Each row is where one point has got to under a steady rotation. How many ticks took it there?
The counts run from 0 to 351.
[ 2.35  2.42  1.77 -4.42  1.14  4.27  0.71 -1.16  0.65  3.05  0.78  0.00
  2.95 -3.99  2.68 -3.50 -2.48  0.83 -1.83  5.93 -1.11  1.78 -0.03 -1.98
 -0.66  0.13 -2.68 -4.01  2.11 -2.01 -3.73 -1.92 -1.71 -0.78  0.46 -0.83
 -4.45  0.88 -2.96 -0.65  1.90  1.37  0.03 -0.19 -1.76 -0.48] | 42
[ 0.52  0.18  0.16 -1.39  0.00  1.11  0.78  0.01  0.99  5.08 -2.45  2.99
 -0.05 -1.08 -1.96 -0.97 -0.92  1.57  0.06 -0.08  2.80 -1.34  5.86  0.16
  1.45 -1.82 -3.58 -1.16  3.87 -2.99  0.15 -3.94 -1.66 -0.70  2.34  1.57
 -0.73  1.12 -2.66 -3.17  1.68  0.74 -2.81  1.71 -1.34  5.71] | 150
[-1.29 -2.34  0.04 -3.45  0.76  0.04  0.22  0.11  2.32  3.64  0.02  0.88
  3.61 -1.28 -2.99 -4.07 -2.20 -2.22  2.13  2.26 -4.53  4.78  2.83  0.54
 -1.87 -0.52 -2.50 -0.12  2.39 -2.27 -2.49 -2.53 -2.97 -0.37 -1.18 -0.51
  1.47  0.95 -4.03 -3.35 -0.64  1.39 -0.54  4.28 -1.74  2.14] | 270
[ 1.09 -0.92 -1.34 -4.20 -1.29 -1.84 -0.47  0.83  0.37  1.09 -0.96  3.11
  3.10 -2.74 -2.08 -3.71 -0.99 -0.52 -0.33  2.12 -5.38  3.84 -0.14  1.20
  1.65 -1.21 -3.69 -2.78  1.76  0.79 -1.79 -1.01 -0.03 -5.08 -1.49  1.52
 -1.82  1.59 -3.55 -0.77 -1.16  4.12 -2.08  3.36 -1.09  1.54] | 85
[ 0.47 -1.20  0.67 -0.21 -2.17  1.00  1.07 -0.54  1.13  5.60 -0.42 -2.00
  2.71 -1.31 -2.59 -1.91 -1.98  0.33  0.85  3.30 -0.86  4.35  3.01 -3.06
 -2.00 -2.50 -3.00 -0.66  1.01 -3.31 -3.59 -1.59 -3.18 -1.65 -0.20 -1.02
  2.56  1.19 -5.21 -3.98  0.39  1.85  1.07  2.18 -0.38  1.96] | 266
[-3.26  0.00  0.76 -4.32  4.19  0.37 -1.94 -0.76  0.99  2.58 -1.30  4.01
  3.67 -1.59 -3.10 -4.02 -2.37 -0.78 -0.18  3.43 -1.00  3.51  1.65 -4.52
 -1.19 -1.33 -0.83 -1.10  0.17 -0.59 -3.45 -2.40 -1.06  0.26  0.88 -1.74
 -1.18  0.91 -1.70 -0.30  0.81  1.88 -1.00  2.08 -3.16  3.77] | 172
[-1.91  2.80  0.29  1.34  0.24  1.70 -0.31 -1.85  2.97  3.44 -1.27  1.06
  2.31 -0.18 -2.00 -2.57 -3.90  1.14  1.08  3.61 -1.51  1.26  4.29 -2.73
 -0.61 -0.93 -4.44 -3.96 -3.47 -1.84 -2.73 -4.36 -0.38 -3.71  0.14 -0.82
 -2.66  0.11 -2.75 -0.91  0.07  2.99 -2.93  1.05 -0.03 -1.16] | 313
[-1.79  1.18  4.71 -2.06 -0.14  2.10 -0.22 -0.89  1.05  3.84 -3.30  3.75
  1.90  0.48 -0.50  0.22 -2.23  0.80 -2.76  0.93  0.87  2.18  2.07 -3.87
  3.41 -2.32 -3.80 -6.19  2.63 -1.71 -0.46 -0.10  0.89 -1.13  2.27  0.94
 -3.42  1.93 -3.11 -1.18  1.20 -0.07 -2.79  1.11 -0.30  1.97] | 346
[-1.49  1.02  3.90 -2.49 -2.43  2.62 -0.16  2.71 -0.88  2.88 -4.39  3.13
  0.97 -3.25 -1.77 -0.94 -0.77 -1.27 -0.14  2.51  0.47  2.01  2.32 -2.70
  0.62 -1.56 -4.06 -1.29  3.12 -1.05 -1.50 -3.39 -2.55  0.89  0.65  2.83
 -2.39  3.50 -2.92 -3.22  1.83  0.17 -0.83  1.30 -2.00  3.92] | 0
[ 0.13 -0.08 -0.16 -1.58  4.25  2.62  0.19 -1.43  1.68  5.91  0.36  1.53
  0.90 -0.58  5.10 -1.91 -3.23 -0.19 -1.83  2.05 -0.24  1.65  2.42 -2.09
 -0.76 -1.85 -2.84 -5.42 -2.04  0.09 -3.21 -2.99 -3.07  0.25  0.41 -1.36
  1.64  3.31 -0.73 -0.12  1.55  4.72 -1.92 -0.48  0.86  1.12] | 25
[-2.54  1.69  4.85 -3.52  1.04  0.99  0.39 -1.72  1.23  1.76 -3.33  4.97
  2.73  0.16 -0.45 -0.47 -1.73 -0.18 -2.74  0.53  0.08  2.51  1.64 -2.86
  2.23 -2.77 -3.78 -5.94  2.77 -1.10 -0.13 -0.14  0.83 -1.07  2.66  0.96
 -3.63  2.31 -1.62 -0.55  0.92 -1.21 -2.00  1.87 -1.44  2.44] | 345
[-0.08  4.35  0.35 -2.02  0.02  5.70 -0.21 -1.07  0.11 -0.03 -1.19  2.66
  3.05 -0.14  1.93 -1.24 -1.48 -0.14 -0.66  1.82 -0.25 -1.57  0.82 -1.20
  0.07 -0.97 -7.60 -4.70 -1.17  0.34 -2.08 -0.93 -2.89 -0.90  1.13  1.62
 -1.59  0.52  0.68 -3.50  1.73  4.57 -2.44  2.78  0.97  2.45] | 331
[ 1.73 -2.99  2.04 -0.85 -0.77 -0.80  1.58  2.86  0.02  6.40 -0.88  1.04
  0.18  0.21  0.71 -2.12 -2.21 -0.83  1.18  2.51 -3.07  4.35  2.57 -0.99
  2.35 -2.15 -1.30 -4.65  2.41 -0.87  1.23 -1.67 -0.16 -2.28 -0.13 -0.28
  1.54  3.45 -4.65 -2.89  0.36  0.65 -2.19  0.89  0.92  4.16] | 254
[ 0.02  0.34 -1.68 -3.73  4.17 -0.51  1.06 -2.97  3.03  2.77  1.05  0.65
  3.00 -1.82 -0.62 -3.00 -2.57 -0.30  0.94  0.51 -4.57  2.45  2.81  2.32
 -1.05 -1.12 -2.72 -1.56  2.30 -2.97 -1.68 -2.47 -2.65 -0.98 -3.09 -0.73
 -0.77 -1.18 -1.53 -3.02 -2.47  3.03 -1.30  5.23 -1.08  2.22] | 275
[ 0.79  0.72  1.69 -3.14 -2.22  0.22  3.15 -0.56  0.38  0.20 -1.62  2.42
  2.86 -1.33 -0.63 -1.19  1.97 -0.87  1.04 -1.21 -2.35  2.10  1.77  2.71
 -1.44 -1.95 -5.94 -4.31  1.97 -2.00 -1.42  1.14 -4.13 -3.57  0.55  2.35
 -2.22  3.61 -3.77 -3.90 -0.37  1.85  1.65  2.62  0.14  0.52] | 96
[-3.13  1.69  1.73 -0.62  4.77  1.03 -0.44 -2.29  1.11  2.89 -1.58  4.50
  1.49  0.28  1.37 -1.61 -2.63  1.12  0.65  1.39  0.04  2.73  4.26 -0.12
  1.21 -2.34 -2.19 -5.91 -1.58 -0.71 -0.93 -2.36 -2.53 -0.15  2.77 -1.76
  0.40  2.11 -0.18 -1.20 -1.30  0.58 -0.78  1.51 -0.07  6.15] | 160
[-1.26 -1.58  2.56  0.43  1.29 -1.54  2.21 -0.80  1.21  4.36 -0.40  0.30
  1.04 -1.68  0.36 -0.41 -2.55  0.53  0.13  2.38 -3.58  7.08  2.42 -1.71
  0.87 -3.22 -0.72 -4.53  0.23 -1.64  0.29 -0.77 -1.07 -2.87 -1.26 -0.93
  1.27  1.99 -3.74 -3.23 -2.26 -0.22  0.19  3.15  0.23  6.04] | 259
[-1.99  3.88  1.50 -2.83  1.02  1.84  1.51 -2.11  2.25  2.72 -0.52  2.77
  1.62 -2.51  0.08 -0.75 -2.56 -0.12  1.64  0.76 -1.53  2.42  4.77  2.38
  0.45 -1.49 -3.80 -2.04  4.51 -2.96 -0.46 -4.69 -1.80 -0.20 -0.06  1.69
 -3.55  0.08 -0.01 -2.17 -0.87  0.77 -1.14  4.02 -2.07  4.06] | 143
[-0.63  0.63  0.00  2.38 -2.25  2.63  1.88 -2.15  1.35  4.36 -2.14  0.10
  2.58 -2.30  0.03 -0.11 -2.65  0.90 -1.00  4.17 -1.86  4.72  1.57 -2.77
 -1.14 -4.38 -3.61 -2.29 -1.04  1.07 -1.08 -3.99 -1.90 -0.74 -2.49  1.54
 -0.37  0.98 -2.41 -3.09  0.09  3.58  1.19  2.57 -0.43  2.62] | 128
[ 0.06 -0.26  1.49 -2.99  3.21  1.03  1.85 -0.58  1.81  1.92  0.86  2.24
  2.44 -0.43  1.94 -2.19  0.46  1.15 -0.40  0.05 -1.53  1.59  3.67  2.09
 -1.54  1.41 -4.21 -7.19 -2.28 -2.28 -2.59  2.64 -4.06 -3.28  3.88 -1.18
  0.41  3.29 -3.72 -1.90 -0.76  0.53 -1.28  0.45  1.14  1.90] | 61
[-2.13 -2.52  1.64 -3.86  0.16 -1.44 -2.40  1.53  0.89  2.12 -1.55  2.57
  1.35 -2.22 -1.47 -2.39 -2.93 -0.13 -3.21  0.72 -3.32  4.87  0.99 -2.27
  2.32 -0.72 -3.27 -3.41 -0.68  0.06 -2.83  0.87 -0.67 -4.42  0.48  0.35
  1.51  3.65 -3.60 -0.10 -1.99  2.20 -3.97  3.36  0.19  0.94] | 218
[ 0.50  2.58  1.77 -6.06  0.94  2.20 -0.54 -2.11  1.19  1.53  0.93  2.33
  3.24 -3.77  1.34 -3.91 -2.28  0.98 -1.56  3.42 -1.56  3.07  0.94  1.73
  0.01  0.04 -3.61 -4.13  2.50 -2.06 -3.31 -0.65 -2.56 -1.41  1.60 -0.71
 -3.54  1.62 -1.94  0.26 -1.13 -0.38 -0.60  1.73 -2.17  0.43] | 44
[ 1.40  3.55  1.04 -3.97  0.15  0.32  1.43  0.08 -1.30 -0.04 -1.94  2.02
  1.22 -1.41  1.50 -3.93 -0.68 -0.85 -0.13  2.13  0.94 -2.31  0.32 -3.12
  1.09 -3.05 -6.62 -2.37  0.72  0.83 -1.52 -2.31 -0.40 -3.20  1.42  1.79
 -2.36  2.24  1.50 -1.90  3.26  3.54 -3.09  2.31 -1.11  4.47] | 337
[ 1.61  0.59  1.97 -1.74 -0.86  1.91  6.03 -0.41  2.15  4.74  2.01 -0.53
  1.26 -2.25  2.67 -0.24 -0.95 -0.15 -2.70  1.99 -1.84  1.50  1.71 -1.01
  0.53 -0.02 -3.62 -4.04  4.43 -1.61  1.63  0.49  0.87 -2.25  0.19  1.47
 -2.29  0.93 -2.27 -3.89  2.08  1.66 -2.52  1.83 -0.75  4.99] | 243
[-1.91 -0.50  1.04 -3.99 -1.72  4.25  1.33  0.76  1.07  2.45  0.45  2.03
  3.32 -3.15 -1.37  1.45 -0.56 -1.55 -2.75  0.00 -3.39  4.65  1.07 -0.12
 -1.18  1.09 -3.71 -3.18  1.79 -1.30 -2.92  2.34 -3.73 -0.75  0.33  2.88
 -0.92  2.02 -4.01 -3.05 -1.02  3.61 -0.14  3.49 -0.58  1.31] | 230
[-0.86  2.75  2.52 -4.44  0.30  0.62  0.42  2.19  0.02 -0.14  0.37  3.55
  0.75 -1.27  1.26 -2.75 -0.36 -0.92  0.21  1.18 -0.39  0.75  2.23  0.20
  1.62  1.26 -5.74 -4.61 -0.23 -0.30 -2.37  1.56 -2.36 -3.61  5.32  0.16
 -0.31  3.71  0.59 -1.04  0.04  1.19 -2.75  2.06  0.02  5.87] | 200
[ 0.47  1.73  3.96 -2.19  0.88  1.24  2.86 -0.66  0.76  1.81 -2.57  2.96
  2.36 -0.74  1.71 -2.56 -1.07 -0.54 -2.26  3.14  0.74 -0.62  0.97 -5.01
  0.36 -2.42 -4.72 -5.07  1.45  1.04  0.19 -1.90  1.50 -1.35  0.64  1.22
 -4.77  2.26 -1.01 -2.20  4.37  0.93 -2.95  0.21 -1.36  2.53] | 342
[ 0.77  3.81  2.17 -2.54 -0.53  4.66  0.87  2.31 -0.72  3.16  0.24  1.84
  0.71 -0.93  1.86  0.16 -0.98 -0.12  0.56  2.53  1.14 -0.11  2.38 -1.36
  0.96  1.43 -4.06 -6.30  0.24 -1.61 -2.61 -0.09 -1.72 -2.60  4.77  1.27
 -2.26  2.72 -2.20 -2.19  1.95  3.40 -2.28 -0.63  1.31  3.20] | 197
[ 3.38  2.00  0.98 -3.71 -0.06  1.95 -0.27 -0.14  0.43  2.33 -0.01 -0.80
  0.71 -4.23  1.50 -4.09 -2.29  3.10 -2.79  3.90  0.39 -0.90  2.39  0.34
  1.58  1.22 -4.99 -3.01  1.30 -3.33 -3.29 -1.31 -2.88 -4.07  1.02 -0.13
 -3.27  1.33 -3.67 -1.04  0.25 -0.62 -3.48  1.62 -0.58  0.57] | 48
[-0.81  0.29 -0.41 -1.31 -0.08  4.37 -1.23  0.45  0.62  5.94  0.55  1.60
  1.10 -3.28  2.02 -0.42 -3.33  1.54 -2.61  3.92 -0.19  4.66  1.83 -2.32
  1.16 -0.28 -1.60 -3.29 -0.46  0.25 -3.27 -2.02 -2.29 -0.51  2.15 -0.27
  2.23  1.45 -1.14 -0.20  0.31  5.03 -0.99  0.97 -0.80  4.97] | 29
[-0.76  0.92  4.28 -2.04 -1.48  3.19  0.66  2.39 -0.80  2.97 -4.09  1.51
  0.99 -2.79 -0.06 -1.75 -1.77 -1.36  0.61  3.72  0.08  0.02  2.29 -3.43
  0.20 -1.13 -4.54 -1.50  2.07 -0.49 -1.09 -3.77 -2.37  1.17 -0.58  1.95
 -3.05  3.77 -2.85 -3.86  2.69 -0.97 -1.63  1.11 -1.34  2.21] | 1
[ 2.31  0.07  0.89 -4.58 -1.66  4.12  1.84  0.90  0.24  1.41 -0.13 -0.71
  2.88 -2.27  2.09 -1.88 -0.58 -1.65 -1.93  0.71 -2.94  0.13  0.32  0.33
 -1.33  0.69 -6.95 -2.91  1.01 -1.37 -3.41  1.33 -4.36 -0.79 -1.07  1.83
  0.45  2.27 -2.94 -4.37  0.79  2.75 -2.68  3.61  1.14 -0.21] | 233
[ 0.98  2.91  1.42 -4.33  3.93  3.16  2.07 -0.69  0.22  0.87 -0.91  3.62
  1.83 -1.16  2.94 -0.96  0.56  0.29 -0.96  0.14  0.68 -1.81  1.89 -0.40
 -0.94 -0.16 -4.22 -6.55 -0.81 -1.34 -3.52 -0.11 -4.18 -1.29  1.77  1.51
 -4.07  3.51 -2.17 -2.09  1.63  3.14 -0.81 -0.17  0.05  0.95] | 193
[ 0.94  0.16  0.89 -2.24  3.36 -1.43  1.78 -0.68  1.85  4.01 -2.34  4.34
  0.75  0.09  1.47 -4.92 -0.03 -0.13  1.43  0.17  1.43 -2.26  5.17  1.19
 -0.30 -2.64 -4.46 -2.89  1.13 -0.93 -0.16 -4.49 -2.98 -0.43  1.62 -0.01
  0.62  3.48 -0.48 -1.95  3.18  0.51 -2.12  0.07 -0.87  3.91] | 153
[-0.08  0.70  1.51 -1.73  2.04 -2.55  0.58 -1.60  0.51  0.32 -2.67  1.87
  3.70  0.12 -2.42 -6.73 -0.49  1.33  1.73  3.19  0.17 -0.23  2.77 -2.42
 -0.46 -2.87 -5.20 -1.93 -1.56 -1.06 -1.42 -2.00 -1.74 -3.17  1.56 -1.49
 -0.35  1.08 -2.33 -3.19  1.48 -1.70 -0.69  2.18 -0.98  4.39] | 303
[-0.05 -0.25  0.80 -2.14  1.27  1.79 -0.10  1.79  0.74  3.94  1.13  2.14
  1.28 -0.03 -0.53  0.23 -1.13  1.06  0.35  0.15 -0.36  2.38  3.86 -0.44
  0.82  1.90 -1.86 -6.28 -0.73 -3.39 -2.62  2.61 -3.27 -3.98  4.65 -0.83
  1.91  1.94 -4.87 -2.40 -1.47  2.05 -1.96  1.44  1.31  4.53] | 63
[ 1.44  0.09  0.58 -6.10 -0.69  2.14  1.30  2.94 -0.67  2.69  1.16  0.17
  0.75 -2.12  0.12 -0.68 -1.39 -2.95 -0.15 -0.84 -3.11  2.01  0.59  0.17
  1.44  0.56 -3.47 -1.91  4.82 -2.51 -2.09  0.76 -1.72 -1.80  0.30  2.26
  0.63  2.05 -2.52 -4.20  0.02  4.03 -3.10  4.99 -0.03  4.11] | 236
